(in the rows, 128 means zero)
A single turn carries every row of the set below to another of its rows. Some are shown first; where does it send the rows asked next?
j250: [ 82 160 124 151 138  86  93 109 124 137 108 121 140 120  87 114 129 123]
j492: [124 128  80  98 140 152  95 110 124 142 139 161 123 113 159 143 119 106]
j280: [111 160 131 137 161  79 120 109 135 149 124 128 141 125  72 115 131 131]
j908: [136 138 174 147 124 122 130  92 145 140 105  84 105 130 110 167 135 127]
j145: [124 128  83  88 144 154  89 102 120 153 129 155 126 112 146 142 123 103]
j28: [130 126  82  98 143 155 109 102 127 153 139 158 124 111 150 155 114 107]
j648: [142 144 141 156 124 141 121 117 133 107 119  76 120 144 137 155 176 141]
j633: [131 128  81  94 145 149  99 113 126 142 145 165 123 114 157 139 122 109]
j312: [154 145 144 149 133 136 127 123 136 107 128  82 121 147 134 148 180 144]
j59: [147 144 143 154 127 141 128 116 135 111 121  76 121 144 133 158 175 141]
j310: [137 127  83  94 149 152 112 105 129 153 145 162 124 113 149 150 117 109]
j578: [114 143 167 151 109 115  81 119 133 102 105  95 102 133 141 126 151 126]
j877: [112 139 167 156 107 124 100  99 135 123  95  83 104 128 128 156 138 122]
j372: [123 126  80 100 139 155 100 104 125 148 136 158 124 110 155 151 115 106]
j876: [150 119 138 123 131  75 122 146  73 124 139 127 122 141 115 130 122 150]
j525: [140 114 137 134 123  89 138 122  73 145 123 110 123 132 103 165 105 144]
j476: [134 128  85  84 151 153 100  99 124 160 134 157 126 112 139 146 122 105]
j159: [117 116 130 141 106  87 102 135  62 120 117 113 122 132 125 143 113 140]
j541: [162 144 179 127 145 101 120 126 150 117 134 112 103 143 119 119 159 138]
j992: [138 145 172 136 128 103  91 132 140 100 125 109 102 141 137 108 162 134]
j700: [161 140 180 133 144 110 140 106 152 137 124  99 104 137 106 148 146 135]
j114: [137 129  86  82 154 150  99 104 124 157 137 160 126 114 141 140 125 107]
j340: [101 158 129 145 153  86 121 100 132 155 115 120 141 120  70 129 124 126]
j226: [ 87 158 126 151 142  89 107  99 127 149 106 116 141 118  78 128 123 123]
j387: [ 91 162 126 144 146  79  92 118 127 131 118 129 139 124  89 101 136 127]
j131: [143 145 141 154 125 139 118 122 132 102 121  79 120 146 140 148 179 142]
j808: [131 119 133 131 117  79 103 147  66 115 130 123 121 139 126 127 121 146]
j862: [134 129  85  83 151 149  92 107 122 152 137 162 126 114 144 135 127 107]
j989: [154 116 139 124 134  80 140 133  77 139 136 120 122 138 104 149 114 149]
j625: [127 128  84  87 146 155  95  98 121 158 129 156 127 111 142 147 121 103]
j155: [138 128  84  92 149 149 107 111 129 147 148 166 123 114 152 142 121 110]
j297: [106 161 129 137 157  75 106 119 132 138 126 133 140 127  81 101 137 131]
j569: [149 145 142 151 129 136 121 125 134 102 126  82 120 147 138 145 182 143]
j719: [153 144 144 151 132 138 132 118 136 111 125  80 121 146 131 154 177 143]
j311: [122 114 132 142 109  93 119 122  66 135 113 106 122 129 114 163 104 139]
j411: [128 129  83  85 146 150  88 106 121 150 133 159 126 113 147 136 126 104]

j633 moves to j155
j387 moves to j297
j159 moves to j808
Now these:
j131 moves to j569
j992 moves to j541
j411 moves to j862

A single turn carries every row of the set below to another of its rows. Some are shown first; where does it send the rows asked next?
j852: [141 101 136  90 123 119 119  84 124 106 156 103 137 126 125 139  88 107
 166 105]
j49: [133  78 169  89 120 123  95 100 133  90 124  84 119 115  99 155  83 109
 162 112]
j281: [127  68 141  79 114 134  88  90 119  74 108  89 132  78 130 158 103 116
 139  96]
j990: [119 107 132 167  90  65 108 131 131  79  88 101 145 114 102 120  85 129
  92  89]
j858: [102 109 129 152 133 113 118 116 125  97 122  81 144 108 104 158 160  57
 144  69]
j709: [123 122 138 119 113  76  96 149 128  59 142  76 131  71  84 117 156 112
 100 105]
j486: [ 97 117 124 118 120 101  90 159 138  57 147  62 150  87  81 105 118 104
 125 103]
j283: [156 114 137 110 111 113 125  80 117  79 139 108 129 128 142 150  86 102
 164 122]
j691: [131 114 135 156 102  72  98 135 117  89 105  93 152 101 122 111 110 132
  65  85]
j287: [119 120 150 157 130  83  80 112 131 110 115  74 170 106  97 169 167  86
 138  76]
j230: [153  98 113  90 102 123 103 127  91  69 129 126 140 109 131 130  88 120
 143 119]
j480: [136  79 144  93 112 130 119 128 111  61 133 102 107  97 131 150 123  96
 119 136]
j52: [103 109 130 149 126  81  97 132 125 100 130  98 172  89  81 158 172  89
 142  78]
j791: [131 130 136 139 106  74 106 121 118  77 125 133 138 102 123  98 104 132
  77  80]
j350: [111 127 111 184 116  85  85  71 151  69  97 110 156  98 121 132 113 143
 136 122]
j673: [155  85 105  99 114 134 107 117  94  99 139 116 130 110 114 125 103 119
 156 121]
j983: [116 144 132 167 122  91  97  90 146  78  93 135 125 147 116 132 111 127
 127 124]
j447: [119 140 115 179 127  82  97  94 136  89  98 108 147 125 123 125 121 150
 112 132]
j789: [135 122 143 143 109  88  85 104 130  81 119  68 147  88 105 164 170  63
 138  68]
j618: [137  85 161  82 120 123  96  92 109  68 130 104 140  73 136 169 119  99
 146  90]
j473: [125 115 134 151 105  86 122 109 117  78 111  93 141  96 124 102  73 115
  96  55]
j158: [122 108 137 174 131 140  40  95 131  85 126 123 161  89 111 119 114  92
 156  84]
j596: [105 116 147 130 120  78  77 146 145  76 138  57 162  84 100 129 152 111
  92 105]
j613: [133 133 139 161 111 109  28  94 148  75 108 111 162 117 105 143 125  92
 164  99]
j792: [103 125 126 178 141 109 111  84 141  68  93 104 112 109 101 124 106 139
 140 130]
j842: [138 102 146 204 113 106  57  94 142  98 130 111 154  93 102 136 139  82
 146 104]
j962: [144  67 119 105 110 144 112 101 113  82 128  92 107  91 139 138 120 101
 124 129]
j807: [140 128 146 189 124 103  39  95 142 105 124 108 170 119 111 131 124 107
 145 109]
j616: [ 94 112 140 132 106  71 100 145 158  72 158  81 165  95 106 115 125  99
  92  98]
j957: [154  95 168 103 120 121  83 101 117  72 127  99 125 102  98 161  94 108
 181 125]

j791 moves to j983
j158 moves to j858
j807 moves to j287
Now these:
j230 moves to j283
j616 moves to j990
j673 moves to j852

